128	118	126	125	126
125	138	145	126	144
124	107	116	130	114
gives 126

119	102	151	157	146	141	140 gives 140

156	127	125	137	130 gives 130

108	109	126	131	124	138	141
139	120	119	140	138	135	136
151	138	130	130	131	125	127
gives 141

119	118	103	132
132	116	107	110
gives 132

109	101	124	155	105 gives 105

119	126	130	124	128	124	127
139	123	117	111	155	116	115
124	131	129	129	136	121	138
gives 127

123	142	125	117	144	157 gives 157

140	130	102	134	154 gives 154
---
[128 116 134 133 143 157 125] Out: 133

[[116 149 136 136]
 [133 131 130 124]
 [131 136 129 131]] Out: 136

[112  98 145 123 152 127 144] Out: 123

[[151 112 147 140]
 [103 125 128 131]
 [136 128 139 125]] Out: 140

[[137 130 134 139 130 128]
 [139 117 123 103 133 106]] Out: 139

[103 120 151 124] Out: 124

[[137 141 150 138 132 102 101]
 [137 151 117 107 127 134 105]
 [137 141 154 123 125 116 125]] Out: 138
---
[[130 122 130 121 152]
 [129 123 128 120 134]
 [127 124 126 119 118]] value 128

[[128 134 135 150]
 [113 122 113 112]
 [131 116 129 109]] value 113

[[108 155 138 121 126 127]
 [113 151 129 135 153 144]
 [103 153 140 118 125 124]] value 129

[[106 145 144 146 119]
 [134 139 131 137 131]
 [105 144 152 155 117]] value 131

[[113 146 132 121]
 [101 136 127 142]
 [100 146 130 139]] value 127

[[ 99 138 152 131 119 140]
 [ 98 125 123 152 118 115]
 [124 140 156 111 127 150]] value 123

[[122 126 132 146 129]
 [150 122 134 130 151]
 [116 115 150 141 152]] value 134

[[125 141 119 122 125 134]
 [130 132 127 125 130 132]
 [138 115 137 145 150 122]] value 127

[[137 116 119 150 146]
 [138 114 127 156 139]
 [133 131 116 133 145]] value 127

[[126 124 126 150 133 119 127]
 [119 119 123 136 128 114 139]
 [112 120 120 140 123 120 134]] value 123
---
[[112 113 125 138 136 128 115]
 [146 115 108 115 112 132 139]
 [118 115 151 145 147 149 103]
 [145 128 126 127 139 149 148]
 [124 114 146 112 136 135 130]
 [122 143 126 139 134 151 152]
 [140 130 121 110 116 127 111]] value 152

[[134 123 129 132 129 130 119 136 139]
 [135 126 129 134 128 126 118 139 138]
 [135 124 129 133 129 128 119 138 138]
 [135 128 129 134 128 124 118 140 136]
 [133 122 129 129 129 134 120 133 139]
 [134 122 129 131 129 132 119 135 139]
 [123 105 131 118 111 125 152 111 151]] value 139

[[124 133 120 129 134 103 124 134 126 124 130 131 133 128 127 127]
 [128 138 135 127 125 118 121 128 134 138 136 144 136 130 136 128]
 [135 117 131 137 124 135 129 125 123 119 113 118 119 127 121 129]
 [142 131 124 126 133 139 136 126 129 117 131 132 122 112 124 125]
 [126 135 121 125 125 117 128 125 132 126 128 139 136 126 126 149]
 [132 121 116 133 139 133 144 128 119 125 122 126 126 137 122 124]
 [143 133 120 128 139 136 137 129 125 119 122 137 123 119 124 125]
 [145 134 130 135 120 129 119 139 132 129 137 133 136 122 133 127]
 [129 140 124 123 119 116 121 132 128 131 121 136 131 127 127 144]] value 127

[[123 123 114 124 112 124 134 125]
 [131 132 129 132 121 131 149 128]
 [121 132 117 130 124 131 143 124]
 [129 124 144 124 130 123 138 135]
 [132 125 150 126 119 125 129 127]] value 135

[[108 138 137 148 123 153 116]
 [107 128 121 139 127 125 123]
 [108 143 131 151 127 157 106]
 [125 146 150 130 136 141 116]
 [114 128 124 135 116 130 123]
 [117 141 144 143 127 154 119]
 [111 114 124 143 120 136 123]
 [116 126 140 130 123 147 120]
 [115 139 134 138 128 140 116]] value 120
---
[[137 137 120 104 135 129 146]
 [110 108 103 109 121 129 158]
 [137 127 140 138 125 127 120]]
129

[[151 103 126 138 130 115 123]
 [149 103 144 124 102 128 138]
 [112 103 128 114 139 126 115]]
115

[[110 114 112 125 118 145 137]
 [137 115 134 103 116 118 126]
 [139 131 153 100 123 142 149]]
145

[[114 157 123 138 148 154 146]
 [135 151 137 132 108 122 127]
 [123 138 120 131 142 116 122]]
154

[[152 111 134 126 132 123 135]
 [132 133 147 124 138 135 107]
 [122 113 141 121 130 141 154]]
123

[[127 144 104 123 128 123]
 [122 137 124 139 137 119]
 [138 122 119 130 135 138]]
128
---
[[130 127 136 115 131 133 141 128 120 123 121]
 [106 133 149 119 132 121 130 122 132 117 130]
 [113 123 138 130 131 136 127 132 137 131 125]
 [123 137 121 122 125 119 115 114 138 133 137]
 [116 131 133 117 129 129 125 120 136 132 129]
 [124 127 118 133 125 130 114 124 140 140 132]
 [135 136 121 142 124 108 120 127 123 117 139]
 [124 135 122 127 125 118 116 118 136 131 136]] Out: 130

[[144 131 135 150 120 147 129 129 150 151 122 111 143]
 [139 122 128 137 127 147 122 105 152 119 142 112 151]
 [101 130 130 148 136 126 135 155 141 110 143 136 123]
 [119 102 139 131 138 114 120 138 123  99 128 119 105]
 [117 141 131 103 125 132 112 101 139 131 147 107 132]] Out: 144

[[110 134 127 138 136 120 116 138]
 [144 113 130 124 125 133 135 117]
 [122 143 109 120 127 127 125 133]
 [126 154 121 104 120 127 135 132]
 [135 140 118 114 120 133 136 128]
 [112 131 129 133 137 119 116 134]
 [126 125 128 138 129 130 127 131]
 [132 128 134 122 125 129 133 125]
 [111 128 134 136 138 118 115 134]
 [133 129 131 124 124 130 133 126]] Out: 110

[[130 134 133 130 125 120 122 111 127 138]
 [123 126 106 125 124 135 135 126 129 129]
 [124 139 120 117 126 123 131 116 130 121]
 [124 126 109 126 124 134 134 127 129 129]
 [130 134 134 129 126 119 122 112 127 136]
 [124 138 120 116 127 124 132 118 131 120]
 [130 135 132 129 125 120 123 110 127 137]] Out: 130

[[124 126 132 132 136 126 128 130 134 123]
 [129 134 125 128 121 124 134 134 135 138]
 [156 144 138 120 154 120 153 136 129 145]
 [136 128 133 122 123 128 150 127 137 128]
 [120 141 123 126 115 137 134 106 126 123]
 [109 108 120 113 110 121 128 116 120 105]
 [114 121 123 123 113 136 118 125 122 123]
 [142 132 141 134 130 123 137 130 127 144]
 [119 125 134 130 122 126 123 102 108 117]
 [128 136 128 135 135 145 115 130 134 129]] Out: 124

[[120 136 128 120 118 134 130 111 149 138 133 144 121 130]
 [133 126 118 121 126 118 135 141 110 113 128 103 127 134]
 [122 123 118 121 110 116 132 126 117 127 136 117 127 133]
 [115 124 136 109 130 138 129 119 137 123 133 123 115 141]
 [122 123 118 121 110 116 132 126 117 127 136 117 127 132]] Out: 120

[[136 123 127 126 100 131 118 121 136 124]
 [133 119 129 135 125 144 129 127 133 134]
 [118 131 136 124 150 131 122 139 118 125]
 [128 128 128 121 138 112 143 133 128 131]
 [112 134 128 126 107 115 140 125 112 130]
 [126 132 119 128 106 123 132 121 126 129]
 [131 135 132 125 136 111 130 118 131 135]
 [112 134 129 125 111 113 141 127 112 130]
 [125 131 138 123 146 133 121 137 125 125]] Out: 136

[[138 116 130 124 135 153 127 148 110]
 [130 143 126 144 120 107 121 121 136]
 [137 116 131 126 135 151 128 147 112]
 [145 134 108 145 110 117 117 124 130]
 [143 126 114 144 111 124 129 127 127]
 [118 141 132 127 135 108 118 116 140]
 [128 143 109 111 129 140 114 139 132]
 [138 122 124 132 123 134 128 135 119]
 [135 115 131 132 124 139 138 134 118]
 [134 121 119 131 118 134 134 131 126]
 [139 116 123 139 110 127 140 122 125]] Out: 138
---
[114 150 108 122 104] ==> 150
[113 114 133 123 148 149] ==> 114
[147 145 155 138] ==> 145
[123 114 107 150 117 127] ==> 114
[101 154 145 131 137 129] ==> 154
[126 116 133 117 127  99] ==> 116
[148 122 145 104 105] ==> 122
---
[[155 120 129 146]
 [151 146 147 111]] | 111

[[131 115 135 123 124 135]
 [154 136 105 148 108 123]
 [136 127 125 135 126 137]] | 137

[[134 129 133 126 131 125]
 [130 129 132 127 129 123]
 [103 129 134 106 141 132]] | 132

[126 156 128 139] | 139

[133 142 137 116 119 143 152] | 152

[[128 157 138 128]
 [115 114 114 139]] | 139

[133 125 103 136 117 143] | 143
---
[[110 140 151 130 116 118]
 [141 150 112 111 115 148]
 [112 115 147 129 133 109]] >> 140

[[136 134 132 137 136]
 [144 141 133 151 142]
 [142 140 131 150 140]] >> 134

[[136 133 125 116 110]
 [138 128  98 111 130]
 [138 125 125 105 100]] >> 133

[[113 148 120 104]
 [123 133 128 136]
 [117 142 133 134]] >> 148

[[145 128 138 137]
 [138 117 135 127]
 [129 102 120 115]] >> 128

[[149 113 137 125 134 127 143]
 [141 119 148 154 145 105 127]
 [108 140 124 107 110 102 123]] >> 113

[[149 151 133 138]
 [101 137 127 154]
 [111 145 141 110]] >> 151
---
[[122 120 127 128 125 126]
 [128 134 124 135 126 127]
 [139 114 129 100 123 137]] => 127

[[132 130 139 134 117 131]
 [105 127 153 146 131  99]
 [134 133 107 116 119 148]] => 99

[[118 134 117 113 140 103]
 [127 136 156 116 128 133]
 [143 142 138 157 115 131]] => 133

[[134 143 134 119 148 107 136]
 [116 120 129 141 116 150 117]
 [123 135 130 132 138 117 123]] => 117

[[120 135 149 151 142]
 [111 118 131 145 148]
 [118 107 105 114 127]] => 148

[[110 136 128 131 152 128 128]
 [142 125 131 135 134 130 128]
 [103 133 126 137 132 127 128]] => 128

[[121 136 116 119 135]
 [105 141 110 144 131]
 [154 122 140 109 125]] => 131
